In the rows, 128 means zero.
Each named move below is a turn or a mirror, shown by a few rows before and after it. Which moves, in which order, take the first row of each later pair to the second? The first pair is answered.
gab (before -> after):
[122 129 113 104 119 145 136 123 137 156 137 138 162 138 150 150 112 111
 120 103 116 123 112 111 117 102] -> [128 123 105 101 122 145 135 121 142 147 141 140 152 138 148 150 123 104
 117 102 114 127 111 113 119  98]
[146  90  97 146 139  97 155 132 137 141 169 152  84 128 118 131 154 116
 105 107 120 155  70 137 115 155] -> [122 137 130 151 114 102 155 141 111 194 105 129 127 122 135 113  91 160
 104 104 144 142  73 107 124 160]
[123 132 130 119 170 123 145 162 111 120 162 106  98 117 107 179 100 124
 108 148 138 140  74 148 112 168] -> [117 148 139 118 160 122 145 162 103 133 141 100 113 116 113 173  81 141
 108 147 150 139  75 137 115 170]
[121 133 134 131 125 130 146 121 135 163 111 131 137 131 124 128 112 121
 129 119 120 130 117 140 117 136] -> [126 119 127 133 132 126 146 122 140 143 128 141 122 133 120 134 134 108
 128 123 112 135 113 145 112 132]
tesap (before -> after):
[103 105 139 153 136 133 141 125 145 145 150  96 126 126 123 141 113 114
 152  93 157 170 116 125 183 185] -> [112  96 136 145 131 155 149 116 156 129 151 107 142 125 128 130 129  97
 168  96 130 168 145 133 182 155]
[134 166 161 121  97 123 127 149 110 167  81 149 112 124 134  97 143 177
 123 111 137 183 116 173 134 110] -> [142 153 152 116  95 133 133 137 122 155  81 155 129 122 137  82 150 164
 132 116 122 182 139 176 134  86]
[159 118 139 135 100 138  72 141 105 124  99 113 157 159 111 136 144 120
 124 147 119 104 179 105 156  99] -> [156 131 151 144 108 120  67 160  98 140  93 101 143 162 110 148 128 137
 107 144 141 104 154  99 149 122]
vobo (before -> after):
[117 107 116 120 133 132 138 117 149 136 152 124 130 142 125 129 108  99
 149 142 142 113 134 131 131 118] -> [114 111 116 130 133 131 143 117 147 150 145 125 131 139 127 126  97 111
 146 136 146 117 120 130 128 130]
[146 169 146 115 140 133 116 130 125 175  58 120 170 133 109 129  73 171
 131 103 118  77 138 139 172  77] -> [156 162 147 102 136 144 104 127 131 142  71 126 170 134 101 124  96 145
 138 106 112  68 166 141 177  53]
[134 116 112  84 106 164 153 110 119 104 167 112 138 113 107 132 131 117
 160 147 144 140 156 137 191 133] -> [120 116 108  91 111 157 160 112 120 120 177 110 131 111 111 143 113 117
 166 146 163 132 138 131 188 157]
Now pairs of rows:
Each pair is 2 to 4 moves apart.
[129 119 140 117 137 110  82 169 121  76 129 100 150 132 122 149 159 147
 123 156 128  87 149 157 155  86] -> [117  98 118 136 151  90  99 174 131 109 160 107 119 130 124 173 151 154
 114 148 138 105  88 167 144 135]	vobo, vobo, vobo, gab
[101 125 139  79  64 207 144 131 190 171 105 170 169 119 173 108  78 148
 122 130 121 167 158 106 164 104] -> [168  96 134  66  76 185 118 132 186  89 131 179 127 131 139 114 178 125
 101 126  88 184 163 136 152  72]	tesap, vobo, vobo, gab
[118 146 112 144 135  95 136 133 107 152 131 111 106 127 133 135  96 141
 120 120 144 129  94 117 120 159] -> [124 117 104 116 140 139 130 114 138 101 162 128 118 122 134 130 136  82
 153 134 117 119 165 114 131 105]	vobo, tesap, vobo, vobo
[ 96 151 119 121 130 161 143 122 127 163 109 120 142 124 148 102 105 117
 153 150 139 111 144 121 132 121] -> [125 120 101 124 128 154 159 103 142 140 121 136 130 122 142  89 148 103
 145 135 103 131 129 149 126 106]	gab, tesap, vobo, tesap
[100 125 123 164 122 158 162  97 136 195  78 133 185 104 165 112  86 128
 148 147 111 134 121 115 124 103] -> [118 145 140 164 119 128 145 119 103 196  52 116 172 112 151 108  85 163
 119 138 119 139  95 113 120 117]	tesap, vobo, tesap
[100  67 116 152 130 167 133 148 156  16 179 171 112 128 101 153 122  72
 168 150 126  97 148 120 101  85] -> [101  70 110 188  87 164 203 124 152 112  80 161 177 112 138  79  91 149
 151 115  72 133  91 150  91  89]	vobo, vobo, vobo, tesap
[ 76 125 124 134 156 166 143  96 142 126 177 127 144 104 138 144 125  61
 196 132 126 120 232 127 130 127] -> [ 52 156 137 148 147 144 143 116 114 185 148 103 147 100 149 154  62 105
 181 130 163 113 187 117 128 175]	gab, vobo, tesap
[138 177 176 124 124 112 107 152  93 123  75  92 145 126 126 114  86 172
  97 136 160  91 169 106 150 123] -> [150 170 171 130 141  85  88 166  84 106 100  90  99 135 104 141 104 165
  87 137 169  94 147 111 144 142]	vobo, gab, tesap, gab
[132  92 100 156 147  77 126 144 137 139 177 133  63 157  92 162 119 132
 114 117 165 129  62 137 105 186] -> [ 79 129 130 147 107 143 154 120 148 199 108 116 164 136 139 116  32 148
 154 130 168 106 131  99 132 156]	tesap, vobo, gab
[130 174 159 159 125 114  85 176 112 136 116 124 120 100 122 152  95 168
 134 136 147 122 111 109 174 147] -> [124 179 160 155 115 137  94 168 115 137 102 127 155  96 136 130  93 166
 141 140 132 118 136 103 183 119]	gab, tesap, gab
[129 117 126 137 132 134 133 120 145 140 172 126 107 131 139 154 134 116
 168 143 135 124 104 129 127 138] -> [122 122 133 133 120 148 143 109 153 157 153 129 137 124 149 139 124 122
 177 144 129 116 123 123 130 128]	gab, tesap, gab, vobo
[107 148 147 119 106 168 139 124 128 147 101 117 171 115 149 111  92 141
 147 150 121 121 155 114 141 126] -> [ 98 157 146 121 117 151 124 139 125 148 130 108 138 123 146 146  75 134
 140 153 159 107 140 100 137 155]	vobo, vobo, vobo, tesap
[120 108 118 122 118 158 156 107 155 136 133 138 142 116 138 116 137 110
 142 142 111 121 155 131 129 106] -> [107 120 118 134 139 122 140 129 136 152 158 130  99 128 126 158 118 121
 137 145 156 118 105 125 125 161]	vobo, tesap, gab
[109 133 126 146 144 121 140 126 135 146 135 136 130 137 149 129  81 137
 136 144 152 127 109 113 117 145] -> [117 136 130 141 131 129 149 121 130 147 108 137 151 132 155 104  89 142
 135 133 128 130 126 120 123 120]	gab, tesap, gab, vobo
[ 96 149 124 127 127 142 105 143 142 145 102  56 129 125 114 184  86 114
 166 155 193  95 135  91 133 147] -> [110 148 122 139 103 154 140 119 146 178  49  61 171 116 136 135  91 139
 163 139 147 119 128 110 127 128]	tesap, vobo, vobo, vobo
[107  70  80 154 151 124 165 137 154 140 194 139  52 123 151 158 136 110
 138 117 118 144  54 165 125 176] -> [101 105 104 159 113 138 194 129 141 212 102 123 134 110 183 100  80 161
 137 101  99 148  64 158 131 163]	tesap, vobo, vobo, gab
